rotation steps, each row followed by its count of steps:
The counts run from 0 to 855.
95; 116; 129; 100; 103; 109; 92; 106; 92; 79; 89; 103; 90; 111; 102; 79; 117; 76; 83; 113; 104; 91; 92; 102; 92; 103; 93; 135; 102; 82; 70; 93; 116; 99; 111; 84; 106; 101; 90
741
100; 100; 112; 104; 129; 97; 94; 112; 95; 85; 56; 86; 83; 90; 96; 120; 115; 94; 93; 103; 110; 115; 114; 128; 85; 108; 98; 104; 74; 92; 90; 105; 92; 109; 109; 88; 103; 110; 101
282
120; 105; 125; 103; 123; 87; 99; 84; 87; 86; 110; 101; 106; 120; 113; 110; 108; 78; 92; 111; 85; 79; 89; 94; 122; 94; 82; 134; 99; 112; 96; 81; 109; 82; 113; 114; 98; 98; 103
347
125; 98; 116; 99; 135; 117; 93; 110; 102; 92; 89; 93; 103; 102; 85; 124; 104; 86; 87; 111; 91; 118; 114; 119; 75; 106; 93; 116; 103; 102; 127; 95; 86; 94; 120; 109; 104; 123; 104
545
116; 95; 126; 108; 130; 100; 63; 94; 106; 92; 95; 117; 81; 114; 96; 116; 113; 96; 96; 86; 86; 99; 93; 101; 120; 79; 98; 127; 110; 98; 101; 95; 99; 112; 100; 118; 91; 109; 83
715
115; 120; 127; 101; 110; 121; 83; 102; 103; 76; 86; 103; 87; 98; 100; 101; 118; 92; 89; 96; 77; 103; 108; 79; 89; 78; 103; 130; 97; 92; 86; 71; 97; 97; 91; 105; 85; 105; 103
771
130; 94; 144; 95; 124; 99; 107; 96; 98; 96; 94; 81; 86; 99; 105; 114; 105; 72; 100; 96; 83; 102; 108; 109; 101; 101; 87; 112; 80; 115; 84; 90; 104; 108; 103; 109; 95; 88; 103
802
90; 117; 118; 104; 112; 127; 99; 116; 87; 91; 77; 95; 114; 107; 113; 101; 118; 89; 99; 112; 109; 92; 118; 99; 84; 114; 114; 131; 87; 95; 88; 78; 96; 95; 100; 85; 76; 117; 85
827
127; 105; 121; 98; 109; 101; 88; 96; 111; 101; 67; 86; 106; 116; 111; 115; 114; 97; 105; 93; 104; 111; 111; 102; 122; 89; 85; 112; 79; 133; 92; 90; 81; 110; 96; 89; 82; 95; 84
618
103; 101; 115; 109; 133; 83; 66; 96; 98; 86; 81; 106; 84; 109; 105; 111; 117; 95; 103; 97; 94; 88; 94; 100; 128; 74; 82; 122; 87; 102; 111; 99; 93; 93; 109; 114; 109; 109; 101
344
98; 111; 117; 108; 107; 98; 86; 95; 95; 87; 85; 100; 99; 134; 130; 91; 114; 88; 95; 99; 113; 76; 86; 103; 122; 99; 89; 132; 82; 111; 79; 94; 97; 99; 94; 103; 98; 100; 81
479
111; 101; 112; 102; 114; 116; 113; 113; 90; 95; 76; 89; 120; 108; 102; 116; 105; 89; 89; 113; 113; 105; 111; 131; 83; 133; 107; 121; 89; 108; 80; 88; 102; 108; 99; 90; 79; 111; 83
278
102; 101; 125; 104; 112; 97; 96; 117; 86; 73; 87; 86; 99; 107; 97; 106; 108; 75; 84; 126; 101; 98; 82; 121; 87; 121; 82; 115; 105; 83; 94; 99; 98; 102; 130; 93; 123; 97; 111
603
111; 117; 128; 104; 105; 73; 79; 105; 86; 85; 78; 95; 101; 104; 103; 113; 120; 96; 100; 93; 85; 94; 77; 109; 137; 90; 87; 109; 123; 95; 96; 105; 94; 117; 109; 106; 96; 87; 96
293
98; 120; 112; 104; 96; 87; 104; 97; 82; 86; 87; 92; 104; 123; 122; 100; 116; 76; 91; 105; 107; 87; 61; 120; 124; 106; 82; 114; 118; 108; 74; 104; 98; 104; 107; 102; 109; 87; 107
843
112; 131; 120; 104; 100; 114; 110; 92; 87; 96; 98; 93; 109; 129; 126; 109; 115; 94; 100; 84; 95; 111; 89; 104; 96; 108; 107; 97; 109; 120; 99; 84; 68; 104; 94; 113; 75; 108; 102
673
108; 101; 123; 97; 120; 89; 76; 105; 97; 87; 79; 103; 93; 100; 84; 111; 116; 85; 91; 106; 100; 107; 90; 122; 117; 84; 80; 110; 134; 87; 95; 111; 109; 116; 128; 90; 112; 99; 97
607
106; 83; 124; 102; 112; 120; 92; 125; 105; 97; 76; 91; 105; 102; 103; 114; 111; 78; 98; 116; 111; 101; 110; 116; 94; 109; 95; 134; 95; 106; 81; 89; 106; 122; 110; 85; 96; 102; 88
511
103; 110; 86; 113; 112; 117; 89; 92; 95; 86; 93; 112; 103; 124; 117; 107; 110; 88; 74; 116; 102; 95; 82; 104; 95; 99; 95; 141; 95; 102; 88; 83; 95; 76; 97; 105; 102; 123; 106
450
132; 111; 92; 117; 123; 84; 95; 83; 97; 90; 90; 107; 99; 123; 104; 124; 103; 90; 75; 93; 91; 106; 82; 132; 113; 99; 91; 118; 100; 109; 90; 105; 101; 87; 92; 122; 99; 112; 98
762
101; 122; 123; 98; 110; 86; 86; 91; 93; 76; 71; 108; 84; 108; 98; 90; 118; 100; 76; 101; 109; 99; 91; 108; 108; 92; 85; 119; 81; 79; 74; 101; 108; 94; 113; 82; 101; 103; 91
423
108; 109; 98; 108; 115; 104; 92; 112; 96; 95; 65; 86; 110; 102; 95; 116; 113; 85; 92; 120; 112; 122; 103; 131; 91; 97; 85; 102; 121; 102; 113; 111; 81; 101; 121; 89; 119; 118; 109
784
105; 131; 116; 106; 112; 103; 89; 100; 82; 73; 98; 100; 97; 109; 104; 101; 118; 84; 84; 109; 77; 86; 82; 87; 97; 99; 90; 126; 108; 84; 103; 79; 90; 75; 111; 112; 102; 108; 120
633
88; 114; 128; 98; 132; 79; 95; 91; 72; 89; 79; 99; 98; 109; 119; 121; 108; 105; 106; 94; 111; 105; 96; 116; 111; 104; 93; 89; 88; 95; 107; 103; 85; 104; 125; 95; 88; 111; 98
520
113; 100; 101; 104; 111; 92; 108; 104; 99; 93; 68; 82; 110; 120; 107; 113; 104; 87; 87; 116; 126; 111; 91; 136; 98; 115; 80; 111; 82; 114; 89; 110; 88; 102; 118; 84; 113; 102; 94
101
117; 114; 103; 106; 108; 132; 115; 101; 93; 99; 83; 84; 103; 105; 116; 119; 111; 74; 88; 103; 95; 121; 100; 116; 81; 108; 101; 111; 109; 125; 90; 79; 80; 99; 94; 105; 91; 113; 123
358
123; 95; 115; 110; 129; 104; 81; 95; 104; 85; 103; 103; 87; 125; 97; 112; 104; 79; 84; 102; 90; 96; 85; 107; 100; 97; 81; 130; 99; 105; 116; 99; 88; 92; 108; 128; 122; 112; 106
27
111; 114; 102; 103; 106; 118; 119; 104; 91; 99; 87; 85; 126; 103; 118; 117; 116; 75; 98; 119; 93; 103; 109; 104; 91; 106; 98; 126; 111; 120; 86; 75; 96; 89; 100; 90; 81; 110; 115
39
102; 123; 91; 112; 105; 83; 86; 109; 90; 85; 58; 94; 112; 90; 97; 107; 126; 96; 89; 120; 107; 97; 104; 109; 118; 84; 89; 119; 116; 91; 88; 105; 104; 87; 115; 78; 98; 107; 103
555
105; 105; 118; 99; 115; 102; 99; 94; 93; 111; 83; 84; 100; 128; 125; 99; 122; 64; 110; 94; 114; 87; 104; 120; 115; 94; 97; 116; 107; 131; 80; 98; 108; 102; 91; 99; 91; 98; 88
615
101; 111; 120; 107; 132; 70; 94; 99; 76; 92; 68; 97; 94; 99; 105; 132; 113; 106; 106; 92; 100; 112; 98; 129; 120; 98; 92; 90; 90; 98; 109; 114; 88; 105; 117; 99; 93; 109; 103
521
128; 110; 100; 103; 124; 106; 111; 73; 99; 97; 95; 93; 95; 124; 112; 121; 100; 84; 81; 96; 101; 118; 98; 123; 94; 108; 84; 107; 84; 129; 96; 90; 86; 86; 96; 113; 100; 112; 114
73
104; 96; 135; 91; 122; 101; 119; 110; 82; 93; 83; 72; 107; 94; 110; 120; 107; 71; 109; 113; 100; 102; 106; 113; 96; 117; 88; 107; 90; 110; 85; 90; 99; 104; 124; 81; 94; 95; 109
147
118; 100; 91; 121; 109; 113; 81; 104; 100; 86; 79; 111; 94; 104; 106; 130; 109; 88; 86; 103; 77; 99; 79; 104; 111; 92; 99; 139; 97; 111; 80; 82; 96; 106; 80; 120; 94; 102; 109
767
126; 97; 116; 101; 106; 100; 80; 92; 114; 97; 80; 92; 87; 117; 104; 105; 118; 75; 88; 92; 102; 107; 88; 118; 119; 77; 83; 119; 114; 123; 74; 102; 105; 118; 91; 103; 108; 88; 95
847
